Some points, each followed by its number:
array([-32.,  43., -30.,  20., -19., -31.,  31., -32., -31., -33., -31., -31.,
       -32., -31.,  -3.,  23.,  37., -12.,   1., -29., -32., -31., -30.,   0.,
        93.]) 0
array([  1.,   2.,  41., -32., -31., -31.,  27., -32., -13., -33., -31., -31.,
       -32., -31.,  47.,  -6.,   8.,  51., -32.,  -7.,   8.,  69.,  28., -29.,
       -30.]) 1
array([ 68.,  12.,  48., -32., -31.,  19.,  -1., -32., -31.,  18., -31., -31.,
       -32., -30.,  13., -31., -32., -31., -32.,  43.,  65.,  56.,  76., -31.,
       -13.]) 2
array([  1.,  21.,  30., -32.,  95., -31., -22., -32., -31., -33., -31.,  92.,
       -32., 127., -30., -31., -32.,  44., -23.,  71., -32.,  -3., -30.,  97.,
       -27.]) 3
array([-26., -30.,  61., -32.,  83., -31., -31., -32., -31., -33., -31., -31.,
       -32.,  36.,  -1., -31.,  19.,  83.,  58.,   0.,   8.,  21., -30., 127.,
        74.]) 4
array([-25., -30., -30., -28., 127., -31., -28., -32., -31., -33., -31.,  42.,
       -32.,  12., -17., -31.,  64.,  34.,  -9.,  36.,  30., -31., -30.,  72.,
        30.]) 5
array([-32., -30., -30., -32.,  28.,  13., -32.,  58., -31.,  24.,  18., -31.,
        53., -31., -30.,  34.,  27.,  39.,  42., -31., -32., -31., -20., -31.,
       -30.]) 6
array([ 73., -30.,  37.,  97., -31.,  85.,  29.,   5., 127.,  36.,  13., -31.,
       -32., -31., 127., -31., -32., -31., -32.,  -3.,  67.,  33., 104., -31.,
         9.]) 7
array([-32., -21., -30.,  81., -31.,  73., -32.,  22.,  80.,  72.,  64., -31.,
       -32., -31.,   2.,  32., -31., -31., -32., -31., -32., -14.,  50., -31.,
       -30.]) 8
array([ 23., -30., 122., -32.,  31., -31.,  15., -32.,  42., -33., -31., -31.,
       -32., -19., 114., -31.,  -1., 111.,  39.,  24.,  46.,  87.,  57., -31.,
       -30.]) 9
array([-20.,  25., -30.,  18., -31.,  76.,  26.,  28.,  -8., -33., -31., -31.,
        68., -31.,  29.,  34., -16., -31., -32., -31.,   4., -31., -19., -30.,
        99.]) 10
array([-32., -23., -30.,  -1.,  -4., -31., -32.,  44., -28.,  72.,  64.,  46.,
       -19.,  53., -30., -31., -32., -31.,  14., -31., -32., -31., -30., -31.,
       -30.]) 11
array([ 40., -30.,  82.,  61., -31.,  23.,  -5., -32.,  44., -33., -14.,  23.,
       -32., -13., 119., -31., -32.,  22., -32., 106.,   9.,  70., -24., -31.,
         2.]) 12
array([ 20., -30., 118., -32.,  30., -31.,  11., -32.,  41., -33., -31., -31.,
       -32.,  -3.,  74., -17.,  19., 102.,  41.,  11.,  50., 127.,  90., -27.,
       -30.]) 13
array([ 89., -30.,   1.,  53., -31.,  66.,   0.,  32., 127.,  44.,  20., -31.,
       -23., -31.,  87., -31., -13., -31., -32.,  25., 100., -27.,  90., -31.,
       -30.]) 14
array([ 13., 127., -30.,  11., -31., -12.,  52., -32., -12., -19., -30., -31.,
        41., -31., -30.,  26., -32., -31., -32., -31., -32., -31.,  29., -31.,
        88.]) 15
array([ 74.,  -4.,  -6., -32.,  -7., -31.,   2., -32., -23.,   4., -31.,  12.,
         2.,  84., -30., -31., -32., -31.,   4.,  43.,  67., -31., -30.,  29.,
        25.]) 16
array([-32., 127., -23.,  -4., -15., -31.,  27., -32., -31., -33., -31.,  52.,
       -32.,  14., -30.,  39., -32., -31., -32.,  -5., -32.,   6.,  -7.,  -9.,
        31.]) 17
array([ 45.,  84.,  16., -32., -31.,  -3.,  47., -22.,  26.,   4., -31., -31.,
       -15., -31.,  -1., -17., -32., -31., -32., -11.,  15.,  39., 108., -31.,
       -30.]) 18
array([-21., -30., -30., -32.,  -9., -31., -32.,  -1.,  32.,  68.,  39.,   5.,
       -32., -10., -30., -31.,  12., -31., -32.,  18., -16., -31., -30., -31.,
       -30.]) 19
array([-32.,  82., -30., -25., -31., -23., -32.,   3., -31., -22.,  45.,  72.,
       -13., -15., -30.,  90., -32., -31., -32., -31., -32., -31., -30., -31.,
       -30.]) 20
array([ 28.,  58., -30., -32., -31., -31.,  81., -11., -13., -15., -20.,  25.,
        54.,  -8., -30., -31., -32., -31., -32., -25.,  44., -31.,  -3.,  36.,
         4.]) 21
array([-32., -30., -30., -32.,   9., -31., -32., -14., -31.,  33.,  34.,  60.,
       -32.,  79., -30., -31., -32., -31.,  -9., -17., -32., -31., -30.,  34.,
       -30.]) 22
array([-16.,  47., -21., -32.,  75., -31.,  82., -32., -31., -33., -27.,  91.,
       -32.,  54., -30., -31., -32., -17.,   2.,  16., -32., -31., -30., 104.,
       -18.]) 23
array([ 15., -30., 127., -32., -14., -31.,  38., -32., -31., -33., -31., -29.,
       -32.,  55.,  33., -31., -21.,  55.,  50.,  80.,  23.,  85.,   2., -14.,
       -30.]) 24
array([ 37.,  80., -30., -32., -31.,  -2.,  24., -17.,  -9.,  16., -31., -31.,
         8., -31.,   8., -18., -32., -31., -32., -24.,  17.,  -1., 109., -31.,
       -30.]) 25
array([ 65.,  -9., -26.,  45., -31., -14., -32., -32., -13., -19., -11.,  44.,
       -27.,  18.,  34., -31., -32., -30., -24.,  -3.,  18.,  19.,  -1., -31.,
        86.]) 26
array([-15., -23.,  -2., -32., -31.,  62., -32., -28., -31.,   5., -31., -31.,
        48., -30., -30., -31., -32.,  42., -32., -31.,  51.,  39., -30.,  28.,
        60.]) 27
array([ 38., -16., -30., -32., -31., -15.,  56.,  13.,  57.,  21., -31., -31.,
        -3., -31.,  14., -31.,  14., -31., -32.,  20.,  77., -31.,  40., -31.,
       -30.]) 28
array([  1.,  -4.,  46., -32.,  59., -31.,   4., -32., -31., -33., -31.,  99.,
       -32., 126., -30., -31., -32.,  43., -23.,  71., -32.,  -6., -30.,  21.,
       -30.]) 29
array([ 53.,  32., -16., -32., -31., -31.,  99., -16.,  -1., -28., -31., -31.,
        28., -31.,  40.,   6., -22., -31., -32., -12.,  38., -31.,  89., -31.,
       -29.]) 30
array([ 14., 127., -30.,  14., -31.,  -6.,  45., -25.,  -4., -26.,  -9., -19.,
        16., -26., -30.,  26., -32., -31., -32., -31., -32., -31.,  30., -31.,
        51.]) 31
array([-32., -30.,  -8.,  27., -31., -25., -32.,  21.,  14.,  22., 101.,  37.,
        21.,  -6., -30.,  61., -32., -31.,  22., -31., -32.,  13., -30., -31.,
       -30.]) 32
array([ 77., -30.,   1., -32., -30.,  -5., -18., -32., -14.,  12., -31.,  97.,
         5.,  49., -16., -31., -32., -19., -32.,  33.,  63., -14., -30.,  19.,
         6.]) 33
array([-32.,  -3.,   5., -32.,  66., -31., -32., -32., -31., -33., -31., -11.,
         1., -31.,  -2.,  46.,  32., 120., -32., -31., -26.,  33., -30.,  51.,
        31.]) 34
array([-32.,  76., -30.,  19.,   5.,  -1.,   0., -32., -31., -33., -31., -31.,
       -32., -31.,  -5.,  49.,   0.,   4., -32., -31., -32., -31., -17.,  38.,
        99.]) 35
array([ -6.,  33.,  94., -32.,  32., -31., -19., -32., -31., -33., -31.,   2.,
       -32., 127., -30., -31., -32.,  64.,  91.,  29., -10.,  78., -30.,  -6.,
       -12.]) 36
array([ 12.,   5.,  23., -32., 107., -31.,  18., -32., -31., -33., -31.,  94.,
       -32., 105., -30., -31., -32.,  17.,   9.,  83.,  -5., -24., -30.,  58.,
       -30.]) 37
array([-32., -30., -30.,  48., -31.,  82., -32.,  55., -31., -22.,  19.,  -8.,
        18., -31., -30., 105.,  80., -29., -32., -31., -32., -31., -30., -31.,
        -9.]) 38
array([ 27.,  67.,  15., -32., -31., -16.,  47.,  -9.,   4.,  -1., -31., -31.,
        12., -31.,  22.,   1., -32., -31., -32.,   7.,  18.,  -9.,  99., -31.,
       -30.]) 39
array([-32., -30., -30., -32.,   9.,  35., -32.,  70., -31.,  14., -12., -31.,
        50., -31., -30.,  50.,  26.,  24.,  47., -31., -32., -31., -30., -17.,
       -30.]) 40
array([  5.,   0.,  50.,  83., -13., -31.,  57., -32.,  88., -33.,  -3., -31.,
       -32., -21., 123., -28., -17., -31.,  38.,  46.,   6.,  14.,  71., -31.,
         0.]) 41
array([-32., -30., -30., 127.,  -5.,  85., -32.,  73.,  34., -10.,  81., -31.,
        22., -31., -27.,  76.,  97., -10., -29., -31., -32., -31., -30., -31.,
        -5.]) 42
array([-13., -30., -30.,  -3., -31.,  62., -27.,  41.,  18., -26., -31., -31.,
        46., -31.,   7., -31.,  40., -31., -32., -31.,  57., -31., -30.,  35.,
        47.]) 43
array([ 39., -30.,  36.,  89., -31., -24., -12., -32., -14., -33., -31.,  56.,
       -32., -30.,  99., -31., -23.,  43., -32., 104.,   0.,  90.,  -7., -31.,
        17.]) 44
array([ 40.,  59., -13., -32., -31., -31.,  18., -32., -31., -33., -29.,  20.,
        97., -15., -24.,  23., -32., -31., -25., -31.,   0.,  40.,  12., -28.,
         3.]) 45
array([-32., -30., -30., -19., -31.,  38., -32.,  74.,  53.,  87.,  64., -31.,
       -32., -13., -30., -31.,   1., -31., -31., -21., -32., -31.,  15., -31.,
       -30.]) 46
array([-32., -30., -30., -32., -20.,  40., -32.,  57., -31.,  38., -18., -31.,
        59., -31., -30.,  24.,  31.,  43.,  41., -31., -32., -15., -19.,  26.,
       -30.]) 47
array([ 18., -30., -30.,  53.,  50.,  89., -32.,  75.,  32.,  -9.,   6., -31.,
        64., -31.,  21., -31.,  54., -31., -19., -31.,  95., -31., -16.,  21.,
        28.]) 48
array([-32., -30., -30.,  50., -31.,  10., -32.,  24.,  14., -25., 126.,  42.,
         9.,   1., -30.,  80., -31., -27.,  12., -31., -32., -12., -30., -31.,
       -30.]) 49
array([ 39.,  -2.,  48.,  29., -31., -31.,  21., -32.,   5., -33., -31., -31.,
       -32.,   3.,  77., -31., -32.,  -5., -32., 106., -10.,  27., -30., -31.,
        25.]) 50
array([ 41.,  59.,  49., -32., -31., -31., -16., -32., -31.,  16., -31., -27.,
        29.,  48., -30., -31., -32.,   1.,  -4.,   9.,  -4.,  53.,   9.,  -7.,
         6.]) 51
array([ 46.,  34., -30., -32.,  -4., -25.,  38.,  28.,  33.,  28.,  37., -19.,
        23.,  36., -30., -31., -32., -31.,   4.,  26.,  51., -31.,  38.,  32.,
       -22.]) 52
array([-32., -15., -30.,  53.,  20.,  28., -28., -32., -31., -33., -31., -31.,
       -32., -31.,  41.,  44.,  35.,  52., -32., -31., -32., -12., -30.,  19.,
        76.]) 53
array([ 45.,  -5.,  -1.,  86., -31.,   8.,  47., -16.,  69.,  -9.,  65., -31.,
        35.,  -3.,  50., -10., -32., -31.,  34., -31.,  12., -20.,  76., -31.,
        68.]) 54
array([ -7., -15., -30.,  78., -31., 105., -32.,  17.,  41., -33., -31., -31.,
        51., -31.,  30.,  48.,   6., -31., -32., -31., -12., -31., -22., -31.,
       114.]) 55
array([ -7.,  35.,  67.,  64., -31.,  -8.,  14., -32., -12., -33., -31., -11.,
       -32.,  14.,  61., -31., -32., -13., -32., 107., -32.,  61., -14., -31.,
         2.]) 56
array([-32., -30., -30., -32.,  63.,  28., -32.,  28., -31.,  54., -13.,  84.,
       -32., -25., -30., -31.,  45.,   4., -32., -31., -32., -31., -30.,  33.,
       -30.]) 57
array([-32., -30., -15., -21., -31., -15., -32.,   1.,  64.,  56.,   1.,   9.,
       -32., -12., -30., -31.,  25., -31., -32.,  45., -25., -31., -30., -31.,
       -30.]) 58
array([-32., -13., -30.,  30.,  13.,   8.,  -2., -32., -31., -33., -31., -17.,
       -24., -31.,  41.,  36.,  50.,  24., -32., -31., -32., -26., -30., -11.,
        81.]) 59
array([-32.,  97., -30.,  58., -31.,  24., -17., -32., -31., -33., -31., -31.,
       -32., -31.,  18.,  26., -32.,   7., -32., -25., -32., -31., -28.,  21.,
        44.]) 60
array([-32., -30., -30., -32.,  20.,   8., -32.,  76.,   9.,   6.,  56., -31.,
        46., -31., -30.,  26.,  93.,  89.,  71., -31., -32.,  12., -25., -12.,
       -30.]) 61
array([-32., -30., -30., -32., -22.,  12., -32.,  61., -31.,   8.,   7., -31.,
        56., -31., -30.,  43.,  44.,  51.,  72., -31., -32., -31., -30.,  22.,
       -30.]) 62
array([-32., -30., -30.,  94., -31.,  78., -32.,  78., -31.,   9.,  74., -31.,
         4., -31., -30.,  54.,  81., -31.,  41., -31., -32., -31., -30., -31.,
        12.]) 63
array([-32., -30., -30.,  10.,  77.,  46., -32.,  97., -31.,  49.,  51., -31.,
         2., -31., -30., -31.,  26., -31., -27., -31., -32., -31., -30., -31.,
       -30.]) 64
array([-32., -30., -30.,  71.,  23.,  58., -32.,  70.,   8.,  -1.,  75., -31.,
        12., -31., -30.,  61.,  72., -31.,  41., -31., -32., -31., -30., -31.,
       -14.]) 65
array([-30.,  67., -21.,  22., -31., -31.,  37., -32., -31., -33.,  -6.,  45.,
       -30., -22., -26.,  69., -32.,  16., -32., -13., -32., -11., -30.,  24.,
        52.]) 66
array([ 48., -30., -30.,  -3.,  24.,  -6.,  13.,  16.,  75.,  10.,  59.,  10.,
        54.,   8.,  -1., -31., -32., -18.,  37., -10.,  81., -12.,  36., -13.,
       -30.]) 67
array([ 29.,  79.,  16., -32., -31., -31.,  40., -16., -31.,  29., -31., -31.,
        55.,  12., -30., -31., -32., -31., 112., -31.,  42.,  18.,  94., -11.,
        -5.]) 68
array([-32., -30., -11., -32.,  25., -31., -32., -32., -31.,  34.,  44.,  76.,
       -32.,  56., -30., -31., -25., -31.,   5., -10., -32., -31., -30.,  68.,
       -30.]) 69
array([ -7., -14.,  68.,  62.,  31., -31.,   5., -32.,  19., -33.,  55.,  -5.,
       -32.,  51.,  28.,  -6., -32.,  27.,  22.,  -4., -32.,  21.,  18., -31.,
         8.]) 70
array([-32.,  85., -30.,  26., -13.,  18., -19., -32., -31., -33., -31., -31.,
       -32., -31., -16.,  38., -27.,   0., -32., -31., -32., -31., -25.,  23.,
        78.]) 71
array([-13.,  82., -11.,  13., -31., -31.,  68., -32.,   9., -33., -31., -14.,
       -32., -31.,  60.,  29., -21., -31., -32.,  35., -32., -31.,   4., -31.,
        -7.]) 72
array([-32., -30., -30., 103.,  -6., 114., -32.,  72.,  14., -24., 105., -31.,
        20., -31., -28.,  65.,  86., -10.,   4., -31., -32., -31., -30., -22.,
       -12.]) 73
array([ 93., -30.,  -2., -22.,  -9.,  37.,  21., -32., 108.,  74., -31.,   3.,
       -32., -28.,  57., -31., -16., -31., -32., 102., 100.,   8., -11., -31.,
       -27.]) 74
array([ -7.,  42.,  47.,  65., -31.,  -4.,  17., -32., -10., -33., -31.,   6.,
       -32., -10.,  65., -31., -32.,  -4., -32., 111., -32.,  36.,   7., -31.,
       -12.]) 75
array([ 44.,  26., -26., -24., -31., -31.,   7.,  15.,  16.,  52.,  12., -31.,
        28.,  49., -30., -31., -32., -31.,  23.,  -5.,  58., -31.,  69.,  64.,
       -29.]) 76
array([ 47., -19., -30.,  28., -31.,  31.,  13.,  18., 114.,  61., -13., -31.,
       -32., -31.,  60., -31., -32., -31., -32.,  51., 101., -31., 113., -31.,
       -30.]) 77
array([-32., -30., -30.,  50.,  87.,  63., -32.,  93.,  49.,  39.,  49., -25.,
         8., -31., -30., -31., 125.,  20., -32., -31., -32., -31., -30.,   1.,
       -30.]) 78
array([-32., -26., -27., -32.,  19., -31., -32.,  32., -19.,  70.,  80.,  57.,
        14.,  66., -30., -31., -32., -31.,   3., -31., -32., -31., -30., -31.,
       -30.]) 79
array([ 53., -30., -30., -32., -31.,   5.,  27., -18.,  49.,  -8., -31., -31.,
        32., -31.,  47., -19., -24., -31., -32., -28.,  56.,  35., 118., -31.,
       -27.]) 80
array([-13., -30.,  40., -32., -31., -31.,  30., -32., -31., -33., -31.,  26.,
       -32., -31.,  64.,  14.,  12.,  72., -32.,   0., -14., 115.,  33., -31.,
       -30.]) 81
array([ 22., -30., 119., -32.,  19., -31.,  38., -32., -31., -33., -31., -31.,
       -32.,  38.,  48., -31., -26.,  49.,  42.,  58.,  32.,  75.,   5.,  10.,
       -28.]) 82
array([ 14., -30.,  63., -32., -12., -31., -10., -32., -31., -33., -31.,  89.,
       -32.,  85., -30., -31., -32., 120.,  27.,  45., -27., 122., -30.,  41.,
        18.]) 83
array([-32., -30., -13., -32.,  16.,  30., -32.,  55., -31.,  31.,  -6., -31.,
        56., -31., -30.,  42.,  27.,  24.,  67., -31., -32., -27., -23.,  -8.,
       -30.]) 84
New points follow, each followed by the numbers of its three nearest points above, nearest first.
array([ 98.,  14.,  49., -32., -31.,  14.,  11., -32.,   2.,  35., -31., -31.,
       -32., -16.,  27., -31., -32., -23., -19.,  45.,  60.,  67.,  37., -31.,
       -22.]) 2 18 51
array([-32.,   3., -15., -32.,  43., -31.,   2., -32., -31., -33., -31., -27.,
         6., -31., -26.,  46.,  51.,  44.,  24., -31., -32., -23., -30.,  78.,
        46.]) 34 0 35
array([ 10., -30., -30., -21.,  46., -31.,  50., -32.,  41., -33., -31.,  42.,
       -32., -31.,  25., -31.,  24.,   6., -32.,  55.,  11., -15.,  21., -31.,
       -30.]) 28 1 58
array([ 33.,  22., -30., -32.,  -6., -31.,  57.,  -8.,  19., -19.,  21.,  59.,
        61., -31., -30., -31., -32., -31., -32., -31.,  27., -31., -23.,  26.,
        -6.]) 21 45 52
array([-32., -30., -30.,  -9.,  28.,  65., -32.,  98., -31.,  77.,  55., -31.,
         5., -31., -30., -25.,  63., -20.,  -1., -31., -32., -31., -30.,  20.,
       -30.]) 64 78 46
array([-32., -30., -30., -32.,  87.,  22., -32.,  37., -31.,  42.,   5.,  60.,
       -18., -27., -30., -31., 106., -31., -32., -31., -32., -31., -30.,  49.,
       -30.]) 57 64 78
array([-28., -30., -11., -32., 106., -21., -25., -32., -31., -33., -31., -31.,
       -32.,  27., -30., -31.,  52.,  57.,  -4.,  41.,  31., -31., -30., 127.,
        17.]) 5 4 34
array([ 71., -30., -30.,   9.,  -6.,   3.,  18.,  14.,  62.,  13.,  42.,   6.,
        54.,  21.,   2., -31., -32., -31.,   4.,   2.,  74., -31.,  31., -17.,
       -22.]) 67 52 28
array([  3.,   1., -30.,  -7., -16.,  49.,  10.,  40., -28., -33., -31., -31.,
        49., -31.,  -7., -31.,  30., -31., -32., -31.,  73., -31., -30.,  59.,
        55.]) 43 48 10
array([-32.,  10.,  41., -26.,  63., -31., -26., -32., -31., -33., -31., -31.,
       -20., -23., -30., -31., -16.,  99.,  65., -12.,   1.,  12.,  30.,  69.,
        13.]) 4 34 5
array([-32.,   4., -30., -32., 106., -31.,  13., -19., -31., -33., -31., -31.,
       -32., -31., -30., -11.,  90.,   3., -32., -18., -14., -31., -30.,  80.,
        29.]) 5 34 59
array([-29., 111.,  -4.,  28., -31.,  -4.,  45., -32.,  -6., -33., -31., -31.,
       -32., -31.,  40.,  13., -32., -31., -32.,  38., -32., -12.,  50., -31.,
       -30.]) 72 39 31
array([-30., -16.,  40., -32.,  61., -31., -32., -32., -31., -33., -31., -31.,
       -32.,  23., -22., -31.,  15., 105.,  52.,  -5., -12.,  58., -30.,  71.,
        54.]) 4 34 36
array([ 36.,  25.,   1., -32., -31., -31.,  25., -32., -29., -33., -31.,  -1.,
       106., -31., -13.,  15., -32., -19.,   2., -31.,  26.,  18.,  39., -10.,
        20.]) 45 21 39
array([ 37.,  49., -30., -32., -31., -31.,  57., -15.,  10., -33., -20.,   6.,
        67.,   9., -30., -27., -32., -31., -27., -12.,  20., -31., -30.,  68.,
         5.]) 21 52 45
array([ 63.,   9., -24., -32.,  24., -31.,  33., -32., -31.,  10., -14.,  46.,
        10., 103., -30., -31., -32., -31., -32.,  53.,  55., -31., -30.,  56.,
        25.]) 16 33 37
array([-16.,  12., -30., -32.,  73., -31.,  35., -32., -31., -33., -14.,  90.,
       -25.,  15., -30., -31., -32.,  44., -32.,   5., -32., -19., -30.,  64.,
       -30.]) 23 37 3
array([-32., -15., -30.,   8., -31.,  16., -32.,  42., -31., -31.,  18., -31.,
        49., -31., -30., 127., 110., -31., -32., -31., -32., -31., -30., -31.,
        13.]) 38 65 63
array([-18.,   8., 105., -32.,  15., -31.,  14., -32., -31., -33., -31.,  29.,
       -32., 127., -18., -31., -32.,  50., 121.,  17., -18.,  74., -30.,  35.,
         7.]) 36 83 24
array([-31.,  39.,  -3.,  25., -11., -31.,  36., -32., -31., -33., -22.,  44.,
       -16., -19.,  18.,  27., -32.,  14., -32.,  -6., -32.,  -4., -30., -31.,
        52.]) 66 17 0
array([ 66.,  -1.,  -2., -32., -31.,  -6.,  10., -17.,  15., -33., -31., -31.,
        35., -31.,  74., -18., -18., -31., -32., -31.,  62.,  37.,  77., -31.,
       -26.]) 80 30 39
array([ 89., -30., -27., -13., -31.,  42.,  28., -32.,  52.,  74., -31., -31.,
       -32.,  -9.,  60., -31., -32., -31., -32.,  93.,  78., -14., -21., -31.,
       -30.]) 74 28 77
array([ 49., -13., -30., -32., -31., -26., 127.,  13.,  56.,   0., -31., -31.,
         1., -31.,  31., -31., -15., -31., -32.,  37.,  81., -31.,  31., -31.,
       -30.]) 28 30 39
array([ 12.,  38., 111., -32.,  42., -31.,  10., -32., -31., -33., -31.,  -2.,
       -32., 122., -30., -31., -32.,  65.,  92.,  42.,  -1.,  82., -30.,  83.,
        24.]) 36 83 82
array([ 29.,  -7.,  48.,  36.,  39., -31., -21., -32., -29., -33., -31.,  89.,
       -32.,  60.,  16., -31., -32.,  64.,  18.,  23., -32.,  85., -30., -31.,
        55.]) 83 70 36
array([-32., -18.,  65., -32.,  82., -31., -32., -32., -31., -33., -31., -31.,
       -20.,   8., -13., -31.,  12.,  96.,  77., -31., -10.,  27.,  38.,  80.,
        27.]) 4 34 5
array([-32., -30., -30.,  20., -31.,  16., -32.,  60.,  56.,  90.,  61., -31.,
       -32., -24., -30., -31.,  -9., -31., -32.,  -6., -32., -31.,  15., -31.,
       -30.]) 46 19 8
array([-15.,  38., -30.,  47., -31.,  73.,  40.,  22., -13., -33., -17., -31.,
        38., -31.,  60.,  66.,   4., -31., -32., -31., -24., -31.,  -4.,  26.,
       120.]) 10 55 35
array([ 33.,  47., -18., -32., -31., -31.,  28., -28., -31., -33., -31.,   0.,
       101., -21., -30.,  39., -32.,  -1., -32., -31.,  37.,  11.,  22., -31.,
        27.]) 45 21 15
array([-32., -27., -30.,  19., -31.,  23., -32.,  59., -31., -33.,  19., -31.,
        36., -31., -30., 127.,  71., -31., -32., -31., -32., -31., -30., -31.,
         8.]) 38 65 63
array([ 86., -30.,   0., -32.,  10., -16.,  -4., -32.,  36.,   7.,  -5.,  88.,
         7.,  54.,  -4., -31., -32., -28., -32.,  21.,  66.,  12., -30.,  17.,
        24.]) 33 16 26
array([ 36., -30., -30.,  39.,  12.,  84., -32.,  50.,  80.,  -7.,   2., -31.,
        48., -31.,  28., -31.,  84.,  -5., -31., -31.,  84., -31.,   0.,  17.,
        33.]) 48 43 55
array([ 67., -30., -30.,  -3.,  16., -30.,  17.,  18.,  86.,   1.,  45., -30.,
        40.,   9., -27., -31., -32., -31.,  -3., -31.,  63., -31.,  27.,  -3.,
       -13.]) 67 52 76
array([-32., -30., -30.,  35., 108.,  59., -32.,  98.,  13.,  32.,  54.,  -9.,
        18., -31., -30., -29., 110.,  11., -22., -31., -32., -31., -30.,  49.,
       -30.]) 78 64 65
array([-32.,  18., -30.,  54., -31.,  57., -32.,  38., -31., -11., -20.,   2.,
        18., -31., -30., 103.,  12., -31., -32., -31., -32., -31., -30., -12.,
       -30.]) 38 40 65
array([ -5.,   9.,  39., -32.,   5., -31.,  20., -32.,  -1., -33., -31.,   4.,
       -32., -31.,  56.,  -9., -15.,  39., -32.,   4.,  -5.,  62.,  29., -31.,
       -30.]) 1 81 39
array([-32., 101., -30., -32.,  69., -31.,  15., -32., -31., -33., -31.,  52.,
       -32.,  46., -30., -31., -32., -23., -32.,  26., -32., -31., -29.,  42.,
       -30.]) 23 17 37
array([ 63.,   5.,  50., -32., -31.,   2.,  12., -32., -24.,  46., -31., -31.,
       -32.,   4.,  48., -31., -32., -31.,  18.,  27.,  77.,  52.,  73., -31.,
       -30.]) 2 18 39
array([-32., -30., -12.,  30., -27.,  26., -32.,  59.,  50.,  93.,  49., -31.,
       -32., -31., -30., -31.,  -1., -31., -25., -25., -32., -31.,  22., -31.,
       -30.]) 46 8 19
array([ 68.,  51.,  42., -32., -31., -31.,  -6., -32., -31., -13., -31.,  20.,
        37.,  75., -30., -31., -32.,  -7.,  35.,   8.,  -9.,  55.,  -2.,  49.,
        26.]) 51 16 45
array([-32., -30.,  16., -32.,  56., -31., -29., -32., -31., -33., -31., -17.,
        31., -31., -20.,  33.,  40., 113., -32., -31., -32.,   3., -30.,  81.,
        35.]) 34 53 4
array([-19., -30., -30., -32.,  -2.,  18.,  39.,  64.,  -9., -33., -31., -31.,
        49., -31., -30., -31.,  37., -31., -32., -31.,  55., -31., -30.,  57.,
        56.]) 43 48 21
array([  6.,  -3., -30., -18., -31.,  38.,  33.,  47., -31., -33., -31., -31.,
        72., -31., -22., -31.,  50., -31., -32., -31.,  53., -31., -30.,  56.,
        47.]) 43 10 21
array([-17.,  -4.,  78.,  82., -15., -31.,  71., -32.,  72., -33.,  38., -31.,
       -32.,   2., 100., -31., -10., -31.,  61.,  54.,  -8.,  -5.,  65., -31.,
         4.]) 41 70 54
array([  3., -30.,   9., -31.,  16., -31.,  46., -32.,   0., -33., -31.,  36.,
       -32., -31.,  47., -31.,  31.,  21., -32.,  45.,   6.,  -7.,  -2., -30.,
       -30.]) 1 81 50
array([ 48.,  -4.,   0.,  44., -31.,  30., -26., -32.,  11.,  -3., -12.,  40.,
         1.,  -6.,  -5., -31., -32., -31., -32.,   1.,  -1.,  32., -30., -31.,
        87.]) 26 33 27
array([-14., -30.,  -3.,  -8., 119.,  16., -32., -32., -31., -33., -31.,  76.,
       -32.,   8.,  -9., -31.,  75., 114., -32.,  16.,  16.,  -1., -30.,  96.,
        32.]) 5 34 4
array([ -9., -10., -30.,  73., -31., 118., -24.,  29.,  22., -33., -31., -31.,
        52., -31.,  38.,  31.,  10., -31., -32., -31.,   0., -31., -20., -31.,
       102.]) 55 10 43
array([-32.,  -3.,   7., -32.,  39., -18., -32., -32., -31., -33., -31., -31.,
       -25.,   2.,  25., -31.,  -5., 114., 127., -23.,  -5.,  11.,  30.,  73.,
        -2.]) 4 34 36
array([ 65., -30.,  14.,  98., -31.,  54.,  72.,  13., 127.,  29.,  43., -31.,
       -32., -31., 127., -23., -30., -31., -29.,   4.,  55.,   6., 105., -31.,
        24.]) 7 14 77
array([-32., -30., -30., -14.,  61., -18., -32.,  36., -31.,  27.,  -1.,  -9.,
       -25., -17., -30., -31.,  83., -20.,  -8., -31., -32., -31., -30.,  50.,
       -30.]) 57 64 19
array([ 68., -18.,  86., -32., -31., -10.,   9., -32.,   8.,  60., -31., -31.,
       -32.,   2.,  31., -31., -32., -28., -24.,  39.,  65.,  74.,  39., -31.,
       -30.]) 2 1 51
